Rotation paths and how fast each direction turns (degrees each step)
Each turn is a multiple of 5 degrees from 10 to 175, or 0.
Each row of a path follows its step; steps can be skipped.
path 1
step 0: [  4 -26 -39   5 -29  26 -14 -18   0   6  -9  11  -3  11 -21  17  20  -2
   9   7  -4  31   7 -30 -24  27 -13   5  -4  14   6 -24   2  -6  29   2
 -10  36 -20  -3  28  10  21  17 -28  -5   7  -8 -33   1 -16 -24]
step 1: [-13  19   6  11   7 -13 -49   0 -18  -5  12 -20  22  -3   5  20  10   4
  57   8   4   2  -1  -2   7  15   5 -15 -29  25  14 -13 -24   6  25   8
  25  23   3 -12   0  10  28  22 -30  18   1  32  -5   7  -1  -3]
step 3: [ 21  23  -7  -8   8  -7  -4  18 -40 -34   5  31 -22   0 -33   0  20 -20
 -10   3  30   8  37  13  39   5  25  -9   0 -14 -27   0   1  23  -8  -6
   3  28  -5  -6  17 -22 -17 -13 -20  10   5  -4  -3   8  20  17]
step 4: [ 47  22 -31  15 -13 -10   0  -9   6  -2  -7 -15 -20 -12 -15  12  26 -34
 -15   7  -2   7 -35  26  10   3  19  -9  24  16 -21  17  31   6  19  20
 -19  16 -15   1  20  -2  10   6  -4  30 -19 -15   7  25 -19  -2]
step 5: [-31   1 -36   4   7  -6 -17   1   3   3   0   6  28  45  24 -10  24 -10
   0 -14  22  -3 -16  37   0  25 -18 -21   5  11 -25 -23  -4 -18  17  13
 -31  13  -3  17  26 -10  -9  -4 -19  15 -35   8   8  12 -13 -24]
step 6: [ -7  -4  -6  -3   5  17 -15 -38  21 -19  -8  40 -17  19  25  10   2   4
   1  17 -11 -27  -1   5 -18  18  21 -27 -10  10  30 -29   3   6  -7   9
 -24  34  13 -13  18 -22  25  17   6  26  -8  35  -8 -15  10 -20]
step 7: [  1 -23  -8  -5 -14 -16 -39 -20 -13   7  21  35  -3  16 -17  21  27   0
  10  13 -10  10  20 -37  10   0 -11  18 -16  34   3  -8 -29  41 -14  -1
 -26  12 -24 -12 -27 -17  -1   5   4  28  -4  11  14   5   2  -5]
step 8: [ 10   7 -16   6   4  17 -11  -5  -5   9 -18   6   0   0 -34  -1  11 -16
  -3   7  21  20   5  -6  24  17   6 -10   0  25   4  38 -38  24  15 -10
  20  32  19 -33 -13  36  21 -21 -13  23  -4  14  12 -34 -29  -3]
step 9: [ 15   1 -15 -15 -21   1   6 -11  23 -27   3  -4   2 -14  -8  28   4  24
  38   5  32   7  -5  14  46  -7  -4  -4  10  -5 -31  24 -22 -11  -6  23
  -1  45 -16  12  22  10 -19  10 -32  -1  -5   7  -5 -18 -18   6]
step 10: [ 12  -7   1   6 -15  37 -24   0 -20 -11  -5 -19   6 -26 -23 -19  10  -4
  12  12  22  -3   6  17   8   4  10 -12   8  41 -23 -25  32 -19 -22  -4
 -28  24  -6  -3  46  -5  14  -6 -24  -8 -11  27 -14  10  21  10]
[ 3 12 -7 -1  1  5  5 -9  2  1 -1  1  0 -7  4 -9  8 -1  2  6  6  3  4  2
  8  3  2  5  4 -2 -6  9 -3 -3 -6  0 -3 -7  5  7  1  3  3  2 -2 -2  6  0
  4  5  4 12]	60
[-10  -7  -3   3   1   0  -1   6  -1   0 -17   5   1  -7   2  -2  -9  -5
  -7   4   1   0  -5   3   4   2   2  -5  -3   0  -1  -6   4   0  -2   8
  -6  -1  -9  10   3   1   2   3   0   2   4  -3   3   4  -5   7]	60
[  0   3   4  -3   2   3  -5   6   1   3   2 -10 -10  -5   4   0  -1  -9
  -3  -4   6   1  -1  11   6  -4  -1   9  -5   1  -1  -3  -4  -3  -7   1
  10   3 -10  -7   6  -1   3   1  -5  -4   5  -4  -4   3   6  -6]	45
[  5   0 -11 -13  13   7   6   8   5   3   1   2   0   3  -2   1  -8  -2
   2   0   5   3   0   1  -2  -4   2   1  -7  -7   0  -4  -4   0   3   3
  -7  -7   4   1   3   0  -2   0  -6   4   1   2   2 -13   2  -3]	115
[15  6  1  3  0 -7  6 12 -9 -3 -4 -6  1  6  2 -4 -4  2  1  1 -6 -6  2 -2
  2  3  4  0 -2  0 -7 -3  4 -3  0  3  3 -2  1 -4 13  0 -8 -1 -1  0 -1  5
  1  7 -1  6]	45
[-3 -1  0 10 10 -1  2  2  1 15  4  0 10 -2 -3 -3  2 -6 -3 -8 -7 -4 -6  5
 -2  0 -2  2  2  1 -6  0 -7 -2 -6  7 -1  3  6 -7 -7  1 -1 -2 -5  4  1  3
 -5 -1 -6  8]	115
path 2
step 0: [ 12  24 -11  13  24  -8  -3  10  -6 -26  33 -13   7  27  23  22  21  -2
  18  34   1 -11   9 -20 -30   0  -7  32  -9 -16  -8  15 -10  12 -14   1
   2   6 -18  15  28  21   8  -9 -15   9 -18 -19  -5  13  31  -2]
step 1: [ -5   3 -23  36   4  14   1  23  -3 -11 -16  24  13  16  -3 -14   7   7
   8  18  -5  38   9   8   2   0   8  29  -5 -35  23 -11  17  16 -10  35
   3   3  22  31  -3  -3  -1  -7   4 -29  13 -18  -6 -19  26 -10]
step 2: [ -4  -4   2 -13  15  -1  22 -16  12 -24 -16 -15  28  17   5  15   9  22
  -7 -24  10  17 -12 -21  21  -2   9 -10  -1 -24  -4  -3   3   6 -42  -6
   7  14   0  36   7  35   5  23  -4 -19  -7 -13  -4  33  34   6]
step 3: [ -8  28 -11 -11  -1   2   4 -11 -15 -16  -7  23   3  31  12   0  -9 -18
  -8  38  -1 -12 -36  -9  -8  -2  20   9 -23 -39  19  17  19   7  -5  27
  -8  -6 -18  -9   6   7 -27  20   8  -5   5   5 -12  30  19 -19]
step 4: [-22  -3  -9 -14  11 -36 -16 -22  -1  -8 -29  -4  15   8   6  -5   7  27
  -7  21 -40  -5 -21  10 -19 -17   5  35   2   3 -10 -13  14  -7   6  25
   7  10  24  11 -17  17  12  10   5 -33   0 -11   3  -2  32  14]
step 5: [  9   5  -1 -22   0 -29  14   9  -7 -55 -26 -16   3  12   1 -12   9  21
  -4   9  10 -27 -15  -1  34  -7  -3   1  -4 -27  11 -27 -30  -4   7   9
 -23  -3  -4  23   3 -15 -20  -1   3   6 -18 -14 -18  -3  26 -12]
step 6: [ 33  -5  -1  -2  -1 -15 -10 -11   2 -25  11  21   9  34  13  -9   7  29
 -17  -4  18  20 -20  -7  -4  -1  -1  10 -43   2  -9   2   3   6  30  24
   4 -25 -17 -21  -6  -5  14  43   9 -24   0 -13  10  -6  23  -7]
step 8: [  2  21   4  -4   8  13 -14  16   9 -23  -2 -23   4   8  15 -10   9  18
 -26  -2  15 -26 -40 -26  21 -12 -39  -6 -13   5  29  25  -6  12  15   8
  14  22  27 -16 -14  -2 -23  12   5 -17 -21  -7  -2 -15  12   5]
step 9: [  0   5   4  15  -3 -19 -18  -1   4  11 -25  16   4  -2  -1 -55  30  12
  12   1   0   6 -34 -13 -18  -8 -13 -24 -34  -4  -7 -13  -8 -32 -24  17
 -10  -2   4 -15   1  -3  -9  41 -11   5 -10  -9   7 -12 -10 -12]
step 10: [ 36   8   5   0   6 -10   4  16  -9 -23  -7   4  12 -18   1  -6 -12  30
  14  -2  -9 -33 -28 -36 -19 -20  19   9  -6  25  -8 -18   1  -1   6 -34
  31  38  -1 -10   9  -6 -14  10   9  -9   1 -18   1  -4  -1 -31]
[  7  -1  -4  -3   1   1  15  -6  -2  -6   2  -8   4   1  -2   6  -3   2
   0   7   7  -7  -1  -3  -1  -3 -10   1   6  -1   3  -6   3   4  -3  -7
   1   3   0  -5   8   1 -10  -5   3   8  -8  -1   4   2  -1  -1]	140
[ 5 -3 -3 -5 -2  5 -8  1 -5  1 -2 -1 -3  7 -7 -1  1  7  2  2 -7  3  3 -1
 -6 -3  8 -1  9 -6  3 -5 -2  1  6 -9  1  1 15  1  7  7  1 -1  8 -4  3  7
  2 -7 -2 -1]	120
[  1   2  -6  -1  -1  -5   7   3  -2   0  -2   1   2  -2   9  13   0  -3
  -8   7  -1   5  -4  13  -2   8   7  -1  -1  -8  -2  -7  -3   3   0  -1
  -5  -1   0   6   0   4  -4   2   2 -11  -1   4   0   5   2  11]	25
[  1  -9  -2  12  -1   1   1   6  -5  -8 -12  -1  -1   2   0   0   8   2
  -5  -4  -2   4   7   5  -2   1  -2  -5  -2   2   3  -4   2  -6  -2  -2
  -2   5  -2   7   9 -13   2   6   2   2  -9  -7  -1  -4  -2  -2]	90
